Q_691: [41 129 204 146 108 162 156 164 103]
Q_985: [105 146 175 114 182 172 157 164 103]
Q_181: [22 84 131 114 196 177 162 176 182]
Q_207: [46 84 131 154 63 120 132 148 194]
Q_402: [189 122 66 116 193 99 89 74 135]
Q_464: [143 85 131 114 182 171 171 171 47]
rest: [85 131 114]
[182 171 171 171 47]
find: [162 156]
Q_691
rest: [63 120 132]
[148 194]
rest: [66 116 193 99]
[89 74 135]
rest: [114 182 171]
[171 171 47]
find: [66 116]
Q_402

Q_493: [170 96 145 100 114 102 136 114 156 124 198 154 173 204 140 142 176 91 137 97 184 104 119 114 174 79 90 172 104 124 70 89]
Q_28: [134 156 128 127 163 167 127 157 127 150 116 113 129 112 147 140 107 169 141 162 108 173 137 156 123 167 177 125 149 143 170 165]
Q_691: [121 118 120 120 119 119 120 119 120 119 121 121 121 120 119 120 120 118 120 119 120 119 119 118 120 119 119 121 119 119 119 120]
Q_402: [139 125 134 127 122 122 132 121 128 129 131 135 135 131 121 133 132 117 126 125 134 125 125 119 127 129 126 135 128 121 130 128]
Q_207: [134 123 127 129 125 127 127 124 126 127 130 127 131 128 125 130 126 124 127 127 127 129 122 123 127 126 128 132 126 123 126 128]
Q_464: [141 98 123 93 141 189 118 144 170 161 221 130 127 231 183 128 177 130 154 99 181 116 125 151 205 50 84 164 90 154 33 74]
Q_181: [141 98 123 93 141 124 118 144 170 120 221 130 166 231 183 128 177 130 154 99 181 116 125 151 205 50 84 164 90 154 33 74]
Q_985: [134 123 127 129 125 127 127 141 126 127 130 127 131 128 125 130 126 124 127 127 127 129 122 123 127 126 145 132 126 123 126 128]
Q_914: [130 125 128 126 124 124 128 124 126 127 126 128 128 126 123 128 127 122 125 125 128 125 125 123 125 127 126 128 127 124 128 127]
Q_925: [159 152 133 177 155 155 125 139 111 154 99 110 136 94 122 147 91 144 124 160 102 175 121 134 99 186 192 126 150 117 194 172]
rest: [124 124]
[128 124 126 127 126 128 128 126 123 128 127 122 125 125 128 125 125 123 125 127 126 128 127 124 128 127]
rest: [177 125 149 143 170]
[165]
present: [177 130]
yes
present: [108 162 141 169 107]
no
present: [175 91 137]
no

Q_925: [106 119 172 113 158 130 94 126 163 187 148 144 175 165 115 113 81 155 109 156 97 114 127 91 76 96 112]
Q_167: [109 151 124 181 99 209 90 193 190 106 178 119 96 65 104 211 214 209 208 157 192 174 158 136 203 104 209]
Q_464: [168 156 136 132 148 107 174 111 100 125 148 144 143 163 162 122 141 117 116 119 144 132 127 154 140 157 124]
Q_689: [134 134 128 133 129 131 134 131 128 125 130 132 127 128 132 133 137 131 133 128 136 133 131 134 112 117 118]
Q_207: [130 138 156 130 142 138 111 137 150 154 137 149 154 144 127 141 131 156 134 138 135 135 135 120 124 113 134]
Q_914: [138 131 138 134 142 133 143 136 136 144 135 149 155 144 141 129 126 126 132 139 128 134 138 139 130 145 130]
Q_493: [134 134 128 133 129 131 134 131 128 125 130 132 127 128 132 133 137 131 133 128 136 133 131 134 137 133 133]
rest: [149 154 144]
[127 141 131 156 134 138 135 135 135 120 124 113 134]
rest: [128 134]
[138 139 130 145 130]
rest: [133 131 134 137]
[133 133]
find: [106 119 172 113 158 130 94 126 163 187 148 144 175 165 115 113 81 155 109 156 97 114 127 91 76 96 112]
Q_925

Q_493: [237 79 214 76 127]
Q_464: [92 179 214 43 127]
Q_181: [154 178 214 76 126]
Q_167: [237 79 184 243 144]
rest: [178 214]
[76 126]
find: [92 179 214 43 127]
Q_464

Q_914: [133 129 112 114 124 118 113 47 127 149 108 127 103 90 122 110 123 118 113 147 142 97 146 139 137 172 80 123 153 135 98 131 106 113 125 133 91 118 137 94 121 136 139 167 97 126 117 128 136 132 190 198 124 142 147 145 135 141 163 165 140 146 163 122]
Q_181: [118 146 128 70 132 135 116 63 122 144 104 155 132 105 122 148 101 135 122 182 127 40 127 105 104 136 85 132 85 41 144 74 135 114 138 98 113 120 138 20 98 109 138 146 128 137 103 122 145 111 139 137 140 137 129 140 115 110 128 150 130 112 89 153]
Q_985: [133 129 112 114 124 118 113 47 127 119 108 127 103 90 122 110 123 118 113 147 142 97 146 139 137 172 80 123 153 135 98 131 106 113 125 133 91 112 137 94 121 136 139 167 97 126 117 128 136 132 190 198 124 142 147 145 135 141 83 153 148 146 163 122]
Q_689: [91 168 141 165 124 129 101 110 125 126 152 123 125 154 102 123 130 132 99 147 128 112 106 127 175 88 140 134 109 113 140 117 145 143 139 89 114 134 123 17 136 136 139 167 97 125 169 111 137 77 72 129 101 125 150 156 141 145 83 153 149 98 88 126]
rest: [127 105 104 136 85]
[132 85 41 144 74 135 114 138 98 113 120 138 20 98 109 138 146 128 137 103 122 145 111 139 137 140 137 129 140 115 110 128 150 130 112 89 153]
rest: [83 153 149]
[98 88 126]

Q_925: [129 189 163 136 113 194 70 203 124 195]
Q_493: [151 136 131 128 170 181 148 178 153 196]
Q_985: [106 207 158 129 170 198 148 178 152 181]
Q_207: [141 165 131 129 209 181 245 130 156 95]
rest: [131 129 209 181 245]
[130 156 95]
find: [189 163 136 113 194 70]
Q_925
present: [170 128]
no
rest: [148 178 152]
[181]
rest: [207 158]
[129 170 198 148 178 152 181]
rest: [129 170]
[198 148 178 152 181]

Q_28: [94 125 109 158 70 106 131 57 83 192 94 129]
Q_207: [94 125 109 158 70 106 131 57 83 163 180 65]
Q_464: [165 157 109 157 70 142 99 109 153 153 25 107]
Q_493: [139 179 128 35 174 142 69 151 97 177 135 122]
rest: [128 35 174 142]
[69 151 97 177 135 122]
rest: [83 192]
[94 129]
present: [106 130 57 83]
no
present: [131 57]
yes
present: [56 83]
no
rest: [35 174]
[142 69 151 97 177 135 122]

Q_493: [93 96 158 108 186 158 183 148 143 140 145 142 124 144 147 68 152 60 139 46 159 135 143 130 146 66 126 146 143 152 139 137 170 143]
Q_181: [147 93 177 101 98 150 153 88 111 146 146 93 96 156 108 186 158 183 148 165 106 129 138 91 98 164 86 113 91 107 140 137 128 139]
Q_464: [147 93 177 101 98 150 153 88 111 146 146 93 96 156 108 186 158 183 148 165 106 128 138 91 98 164 86 113 91 107 99 137 128 153]
present: [152 143 146]
no
rest: [124 144 147]
[68 152 60 139 46 159 135 143 130 146 66 126 146 143 152 139 137 170 143]
find: [164 86 113 91 107 140]
Q_181
find: [147 93 177 101 98 150 153 88 111 146 146 93 96 156 108 186 158 183 148 165 106 128 138 91 98 164 86 113 91 107 99 137 128 153]
Q_464
find: [147 93 177 101 98 150 153 88 111 146 146 93 96 156 108 186 158 183 148 165 106 129 138 91 98 164 86 113 91 107 140 137 128 139]
Q_181
rest: [106 129]
[138 91 98 164 86 113 91 107 140 137 128 139]

Q_207: [101 107 78 225 170 99]
Q_167: [160 147 210 210 147 128]
Q_402: [124 154 138 83 221 66]
Q_493: [145 153 119 25 70 165]
Q_925: [127 115 97 224 101 58]
Q_689: [160 147 209 78 142 204]
Q_464: [208 65 57 112 148 148]
Q_691: [186 82 60 129 72 178]
rest: [160 147 209]
[78 142 204]
present: [56 112 148]
no
find: [127 115 97]
Q_925

Q_925: [148 108 96 225 57]
Q_464: [128 121 132 226 38]
Q_691: [137 109 179 198 20]
Q_28: [123 133 93 222 82]
Q_689: [154 116 60 78 213]
Q_181: [162 106 83 60 204]
Q_493: [174 88 89 208 64]
Q_402: [185 82 65 173 108]
Q_985: [94 164 117 44 230]
Q_167: [114 33 212 127 55]
Q_207: [132 131 114 32 220]
present: [230 44 117]
no
find: [114 32]
Q_207
rest: [88 89 208]
[64]
rest: [185 82 65]
[173 108]

Q_167: [120 172 166 106 131 35 121 30 141]
Q_28: [120 172 166 106 131 35 121 174 134]
Q_985: [120 172 166 105 131 35 121 30 113]
present: [121 35 131 106]
no
find: [120 172 166 106 131 35 121 30 141]
Q_167

Q_689: [241 136 111 56 15 148 131 92 137]
Q_691: [99 126 137 144 62 110 125 149 107]
Q_207: [164 155 161 143 172 83 150 146 106]
Q_493: [169 138 74 149 189 143 132 159 130]
Q_985: [137 122 110 128 187 125 160 120 153]
Q_28: [193 142 110 119 218 103 117 146 110]
Q_181: [104 170 105 119 236 117 107 145 159]
Q_925: [101 108 75 149 193 109 114 111 110]
present: [161 143 172]
yes
present: [218 103 117 147 110]
no
rest: [236 117 107]
[145 159]
rest: [75 149]
[193 109 114 111 110]

Q_402: [159 93 139 123 165 107]
Q_493: [107 127 112 115 135 72]
Q_691: [130 117 146 173 161 77]
Q_181: [113 128 98 102 156 115]
Q_985: [84 170 102 119 162 89]
Q_914: [190 153 216 236 110 125]
Q_28: [146 84 177 142 104 135]
Q_167: [142 94 134 122 137 94]
Q_925: [156 111 136 129 158 96]
Q_464: [122 128 116 152 141 120]
Q_207: [107 156 216 237 110 100]
Q_689: [154 114 115 156 82 155]
find: [114 115]
Q_689
find: [117 146 173 161]
Q_691
rest: [216 236 110]
[125]

Q_914: [125 18 113 141 92 235 164 87]
Q_167: [107 18 113 141 92 235 148 87]
Q_925: [107 18 113 140 92 235 168 87]
Q_691: [118 18 113 140 93 235 164 179]
Q_985: [118 18 113 140 92 235 164 82]
Q_402: [194 17 113 140 92 235 164 103]
Q_207: [118 18 113 54 92 235 164 16]
Q_28: [194 18 113 140 92 195 175 87]
find: [125 18 113 141 92 235 164 87]
Q_914
find: [113 140 92 195 175 87]
Q_28
rest: [107 18 113 140 92]
[235 168 87]
present: [164 235]
no
rest: [194 18 113]
[140 92 195 175 87]
find: [194 17 113 140 92 235 164 103]
Q_402
rest: [140 93]
[235 164 179]

Q_691: [112 149 163 91]
Q_402: [203 33 178 67]
Q_464: [110 175 195 56]
present: [203 33 178 67]
yes
present: [110 175 195]
yes
rest: [112 149]
[163 91]
present: [113 149 163 91]
no
find: [203 33 178]
Q_402

